In the data rows, the value 500 means zero.
Some points, each followed by its number:
621 & 399 & 489 & 512 & 532 & 509 & 483 & 656 & 561 & 438 & 613 & 487 & 509 & 507 & 465 & 682 & 377 & 548 & 554 & 534 & 461 & 319 & 619 & 586 \\ 0
553 & 417 & 460 & 574 & 536 & 371 & 531 & 623 & 500 & 460 & 675 & 421 & 496 & 463 & 422 & 658 & 410 & 656 & 501 & 536 & 570 & 434 & 569 & 603 \\ 1
490 & 494 & 567 & 424 & 495 & 472 & 452 & 472 & 502 & 538 & 447 & 575 & 455 & 551 & 513 & 485 & 544 & 407 & 585 & 413 & 426 & 574 & 373 & 408 \\ 2
645 & 288 & 708 & 584 & 802 & 416 & 429 & 711 & 545 & 510 & 581 & 519 & 792 & 445 & 591 & 793 & 404 & 458 & 501 & 802 & 507 & 368 & 737 & 721 \\ 3
464 & 482 & 505 & 550 & 495 & 468 & 482 & 584 & 499 & 513 & 493 & 444 & 472 & 433 & 488 & 414 & 469 & 603 & 524 & 484 & 559 & 524 & 498 & 430 \\ 4
459 & 549 & 547 & 508 & 373 & 479 & 394 & 603 & 520 & 423 & 383 & 456 & 465 & 419 & 421 & 346 & 493 & 500 & 543 & 369 & 534 & 611 & 395 & 308 \\ 5
490 & 469 & 622 & 513 & 621 & 532 & 466 & 545 & 616 & 546 & 499 & 612 & 604 & 362 & 666 & 577 & 512 & 433 & 462 & 566 & 360 & 565 & 513 & 548 \\ 6
440 & 578 & 511 & 493 & 476 & 495 & 502 & 412 & 506 & 460 & 535 & 553 & 422 & 486 & 544 & 456 & 595 & 494 & 401 & 455 & 527 & 601 & 401 & 513 \\ 7
506 & 398 & 582 & 510 & 620 & 499 & 472 & 535 & 524 & 528 & 422 & 550 & 679 & 524 & 581 & 493 & 485 & 431 & 501 & 594 & 386 & 425 & 555 & 614 \\ 8
452 & 543 & 467 & 480 & 465 & 470 & 414 & 444 & 461 & 452 & 466 & 434 & 401 & 476 & 532 & 434 & 530 & 480 & 498 & 488 & 505 & 576 & 458 & 470 \\ 9
826 & 448 & 328 & 464 & 569 & 522 & 673 & 631 & 510 & 565 & 560 & 547 & 445 & 585 & 559 & 596 & 277 & 479 & 501 & 518 & 510 & 276 & 651 & 529 \\ 10
290 & 507 & 592 & 518 & 346 & 569 & 396 & 441 & 510 & 461 & 463 & 487 & 448 & 513 & 302 & 381 & 539 & 616 & 531 & 376 & 505 & 662 & 393 & 366 \\ 11
378 & 574 & 422 & 614 & 418 & 511 & 519 & 382 & 447 & 468 & 552 & 427 & 414 & 549 & 372 & 445 & 500 & 626 & 511 & 497 & 598 & 616 & 434 & 423 \\ 12
479 & 462 & 466 & 423 & 430 & 515 & 447 & 459 & 491 & 535 & 517 & 542 & 396 & 547 & 608 & 368 & 584 & 523 & 534 & 450 & 577 & 542 & 439 & 461 \\ 13
486 & 577 & 488 & 487 & 417 & 499 & 463 & 476 & 474 & 515 & 473 & 575 & 471 & 483 & 579 & 343 & 500 & 451 & 481 & 432 & 537 & 585 & 440 & 454 \\ 14
519 & 458 & 503 & 523 & 507 & 445 & 458 & 462 & 521 & 470 & 478 & 584 & 538 & 410 & 487 & 544 & 508 & 577 & 560 & 504 & 488 & 520 & 392 & 433 \\ 15
511 & 449 & 712 & 520 & 682 & 493 & 403 & 540 & 608 & 505 & 524 & 579 & 822 & 375 & 646 & 567 & 547 & 340 & 442 & 658 & 376 & 513 & 590 & 652 \\ 16
455 & 528 & 419 & 415 & 545 & 615 & 495 & 534 & 461 & 548 & 435 & 554 & 500 & 547 & 405 & 412 & 446 & 445 & 584 & 346 & 449 & 474 & 439 & 439 \\ 17
552 & 366 & 672 & 605 & 687 & 366 & 389 & 666 & 608 & 525 & 624 & 565 & 700 & 277 & 630 & 692 & 521 & 429 & 416 & 671 & 481 & 409 & 632 & 611 \\ 18
736 & 596 & 348 & 437 & 431 & 499 & 511 & 640 & 452 & 490 & 474 & 508 & 572 & 571 & 758 & 311 & 324 & 446 & 576 & 582 & 503 & 347 & 589 & 527 \\ 19
390 & 512 & 463 & 506 & 476 & 504 & 488 & 493 & 532 & 498 & 525 & 515 & 404 & 442 & 487 & 520 & 503 & 582 & 491 & 490 & 456 & 570 & 522 & 431 \\ 20
501 & 517 & 431 & 503 & 420 & 396 & 442 & 535 & 487 & 507 & 439 & 446 & 447 & 519 & 469 & 522 & 530 & 461 & 557 & 395 & 547 & 526 & 556 & 447 \\ 21
636 & 306 & 548 & 492 & 640 & 598 & 524 & 519 & 439 & 366 & 563 & 372 & 714 & 700 & 635 & 744 & 450 & 576 & 539 & 734 & 427 & 261 & 789 & 746 \\ 22
233 & 563 & 516 & 491 & 339 & 586 & 452 & 456 & 485 & 483 & 521 & 490 & 400 & 528 & 317 & 317 & 579 & 643 & 440 & 377 & 542 & 716 & 427 & 342 \\ 23
588 & 355 & 513 & 530 & 597 & 456 & 500 & 649 & 517 & 429 & 655 & 495 & 626 & 496 & 457 & 696 & 427 & 469 & 498 & 607 & 441 & 318 & 662 & 651 \\ 24
357 & 535 & 541 & 558 & 480 & 594 & 463 & 466 & 528 & 495 & 360 & 581 & 516 & 471 & 489 & 447 & 530 & 494 & 541 & 529 & 398 & 577 & 433 & 457 \\ 25
463 & 543 & 518 & 399 & 421 & 605 & 458 & 352 & 405 & 488 & 418 & 555 & 480 & 535 & 583 & 458 & 585 & 382 & 443 & 426 & 532 & 582 & 419 & 570 \\ 26
383 & 579 & 627 & 521 & 540 & 561 & 419 & 327 & 581 & 420 & 447 & 602 & 744 & 472 & 710 & 358 & 585 & 267 & 415 & 501 & 364 & 658 & 367 & 637 \\ 27
595 & 400 & 485 & 522 & 559 & 433 & 499 & 622 & 513 & 468 & 637 & 447 & 559 & 542 & 455 & 692 & 353 & 639 & 466 & 553 & 578 & 355 & 622 & 576 \\ 28
626 & 502 & 408 & 570 & 444 & 436 & 854 & 490 & 362 & 553 & 637 & 240 & 309 & 446 & 478 & 585 & 569 & 553 & 433 & 591 & 643 & 530 & 544 & 525 \\ 29
471 & 588 & 418 & 565 & 479 & 366 & 655 & 475 & 423 & 438 & 581 & 352 & 363 & 460 & 460 & 496 & 519 & 570 & 508 & 523 & 650 & 598 & 500 & 479 \\ 30
516 & 396 & 571 & 508 & 615 & 499 & 478 & 542 & 527 & 524 & 432 & 547 & 678 & 526 & 574 & 505 & 472 & 434 & 500 & 597 & 394 & 411 & 565 & 618 \\ 31
713 & 595 & 360 & 442 & 435 & 499 & 511 & 623 & 455 & 486 & 481 & 508 & 564 & 565 & 742 & 320 & 344 & 448 & 566 & 575 & 505 & 367 & 579 & 523 \\ 32
Which point above is nearest to each new point? Its number follows each.
502 & 521 & 471 & 542 & 593 & 509 & 650 & 444 & 420 & 484 & 549 & 415 & 376 & 442 & 480 & 563 & 520 & 512 & 483 & 508 & 594 & 546 & 493 & 497 \\ 30
399 & 445 & 575 & 484 & 545 & 708 & 424 & 471 & 562 & 554 & 369 & 631 & 573 & 578 & 483 & 476 & 613 & 366 & 493 & 544 & 269 & 536 & 403 & 544 \\ 25
449 & 542 & 463 & 483 & 460 & 476 & 428 & 447 & 462 & 456 & 470 & 440 & 400 & 474 & 521 & 436 & 529 & 487 & 503 & 482 & 508 & 571 & 461 & 464 \\ 9
510 & 516 & 425 & 502 & 414 & 393 & 437 & 540 & 484 & 509 & 438 & 440 & 439 & 527 & 462 & 531 & 530 & 458 & 560 & 389 & 550 & 524 & 560 & 446 \\ 21
648 & 562 & 454 & 445 & 380 & 575 & 734 & 317 & 415 & 592 & 667 & 418 & 232 & 647 & 543 & 447 & 733 & 482 & 439 & 569 & 603 & 569 & 499 & 549 \\ 29
549 & 452 & 552 & 374 & 372 & 449 & 298 & 527 & 489 & 453 & 411 & 448 & 482 & 618 & 579 & 387 & 579 & 350 & 579 & 368 & 359 & 450 & 464 & 423 \\ 2
553 & 469 & 738 & 530 & 650 & 668 & 384 & 481 & 614 & 450 & 493 & 750 & 842 & 415 & 750 & 563 & 673 & 246 & 401 & 727 & 234 & 499 & 485 & 634 \\ 16
581 & 363 & 513 & 536 & 595 & 452 & 502 & 633 & 515 & 431 & 651 & 489 & 621 & 487 & 463 & 684 & 430 & 476 & 495 & 601 & 450 & 333 & 653 & 644 \\ 24
356 & 424 & 585 & 369 & 435 & 622 & 438 & 451 & 447 & 508 & 441 & 510 & 442 & 557 & 253 & 467 & 564 & 604 & 478 & 311 & 480 & 595 & 345 & 424 \\ 11
452 & 566 & 542 & 448 & 396 & 615 & 456 & 314 & 497 & 496 & 485 & 548 & 506 & 498 & 627 & 454 & 599 & 457 & 410 & 455 & 486 & 579 & 423 & 592 \\ 26
231 & 566 & 518 & 500 & 339 & 594 & 443 & 460 & 490 & 486 & 513 & 496 & 406 & 528 & 317 & 312 & 577 & 643 & 443 & 374 & 536 & 711 & 424 & 338 \\ 23
467 & 504 & 433 & 509 & 481 & 468 & 615 & 534 & 465 & 497 & 640 & 439 & 381 & 489 & 380 & 551 & 540 & 578 & 490 & 497 & 604 & 562 & 523 & 481 \\ 30
649 & 315 & 533 & 490 & 637 & 593 & 535 & 527 & 444 & 379 & 564 & 384 & 697 & 692 & 631 & 735 & 437 & 570 & 536 & 720 & 432 & 261 & 781 & 732 \\ 22
394 & 517 & 469 & 502 & 470 & 512 & 486 & 479 & 530 & 498 & 522 & 517 & 411 & 446 & 496 & 515 & 510 & 573 & 485 & 488 & 458 & 572 & 514 & 442 \\ 20
624 & 322 & 549 & 492 & 638 & 590 & 522 & 516 & 447 & 377 & 557 & 383 & 705 & 685 & 632 & 733 & 459 & 570 & 535 & 720 & 431 & 280 & 769 & 731 \\ 22
528 & 482 & 518 & 558 & 534 & 445 & 346 & 567 & 592 & 471 & 475 & 572 & 553 & 386 & 510 & 490 & 491 & 493 & 542 & 553 & 500 & 525 & 482 & 472 \\ 15
481 & 461 & 463 & 416 & 422 & 520 & 447 & 459 & 485 & 536 & 521 & 544 & 389 & 553 & 618 & 356 & 590 & 518 & 535 & 449 & 583 & 540 & 433 & 464 \\ 13
495 & 487 & 565 & 434 & 503 & 466 & 452 & 480 & 501 & 534 & 458 & 566 & 464 & 547 & 507 & 494 & 534 & 422 & 580 & 421 & 433 & 565 & 385 & 417 \\ 2
470 & 630 & 474 & 518 & 422 & 516 & 635 & 391 & 412 & 532 & 587 & 444 & 376 & 510 & 580 & 442 & 702 & 486 & 387 & 534 & 550 & 616 & 504 & 549 \\ 7
516 & 609 & 411 & 484 & 496 & 462 & 667 & 493 & 448 & 540 & 568 & 423 & 404 & 449 & 519 & 574 & 489 & 500 & 536 & 477 & 550 & 510 & 544 & 482 \\ 30
385 & 577 & 425 & 611 & 419 & 507 & 521 & 396 & 447 & 466 & 550 & 428 & 415 & 542 & 377 & 451 & 496 & 633 & 514 & 501 & 594 & 612 & 441 & 424 \\ 12
524 & 494 & 509 & 556 & 516 & 453 & 337 & 560 & 595 & 471 & 466 & 575 & 538 & 385 & 503 & 472 & 501 & 493 & 546 & 544 & 499 & 537 & 471 & 456 \\ 15
555 & 419 & 455 & 570 & 535 & 366 & 543 & 622 & 499 & 465 & 680 & 414 & 482 & 475 & 405 & 668 & 419 & 658 & 501 & 539 & 576 & 434 & 566 & 599 \\ 1
511 & 525 & 466 & 541 & 597 & 508 & 663 & 438 & 410 & 481 & 557 & 406 & 360 & 439 & 480 & 569 & 519 & 514 & 480 & 501 & 608 & 552 & 487 & 494 \\ 30
427 & 573 & 556 & 448 & 380 & 634 & 444 & 300 & 491 & 500 & 468 & 557 & 505 & 500 & 621 & 426 & 625 & 455 & 402 & 445 & 477 & 598 & 401 & 578 \\ 26
399 & 518 & 423 & 512 & 518 & 500 & 440 & 461 & 562 & 516 & 486 & 577 & 479 & 406 & 440 & 538 & 504 & 565 & 489 & 477 & 478 & 544 & 493 & 482 \\ 20
490 & 508 & 488 & 494 & 484 & 454 & 507 & 504 & 531 & 472 & 532 & 539 & 440 & 483 & 502 & 539 & 462 & 596 & 474 & 470 & 491 & 555 & 530 & 553 \\ 20
804 & 536 & 342 & 557 & 324 & 431 & 554 & 717 & 512 & 419 & 484 & 392 & 224 & 390 & 347 & 501 & 513 & 266 & 648 & 487 & 605 & 338 & 425 & 445 \\ 21
356 & 519 & 518 & 547 & 416 & 655 & 547 & 585 & 513 & 568 & 342 & 558 & 544 & 475 & 470 & 397 & 552 & 372 & 589 & 435 & 318 & 558 & 444 & 361 \\ 25
548 & 466 & 727 & 536 & 651 & 649 & 393 & 488 & 602 & 455 & 498 & 733 & 826 & 405 & 734 & 566 & 658 & 267 & 404 & 715 & 258 & 494 & 493 & 631 \\ 16
456 & 553 & 522 & 387 & 412 & 623 & 453 & 332 & 398 & 490 & 399 & 565 & 479 & 540 & 595 & 443 & 598 & 362 & 438 & 418 & 529 & 593 & 408 & 567 \\ 26
427 & 585 & 507 & 504 & 481 & 497 & 515 & 403 & 506 & 464 & 545 & 561 & 422 & 474 & 543 & 460 & 595 & 502 & 388 & 460 & 534 & 614 & 393 & 518 \\ 7
642 & 302 & 685 & 580 & 783 & 418 & 437 & 698 & 542 & 511 & 580 & 513 & 767 & 452 & 576 & 776 & 405 & 468 & 500 & 778 & 513 & 374 & 721 & 707 \\ 3
396 & 520 & 435 & 514 & 520 & 502 & 445 & 461 & 564 & 517 & 483 & 574 & 486 & 408 & 446 & 530 & 507 & 560 & 485 & 475 & 476 & 552 & 486 & 485 \\ 20
623 & 495 & 414 & 565 & 450 & 441 & 828 & 496 & 373 & 546 & 627 & 256 & 328 & 457 & 483 & 587 & 560 & 549 & 436 & 593 & 629 & 516 & 553 & 530 \\ 29
390 & 442 & 584 & 497 & 545 & 708 & 414 & 471 & 570 & 557 & 365 & 636 & 573 & 575 & 486 & 472 & 623 & 368 & 492 & 553 & 256 & 552 & 392 & 547 \\ 25
377 & 503 & 528 & 540 & 441 & 644 & 544 & 589 & 515 & 561 & 354 & 556 & 560 & 482 & 482 & 423 & 544 & 375 & 586 & 458 & 319 & 537 & 464 & 390 \\ 25
455 & 526 & 410 & 409 & 557 & 624 & 503 & 529 & 457 & 557 & 439 & 561 & 503 & 556 & 404 & 418 & 442 & 442 & 586 & 345 & 443 & 465 & 443 & 448 \\ 17
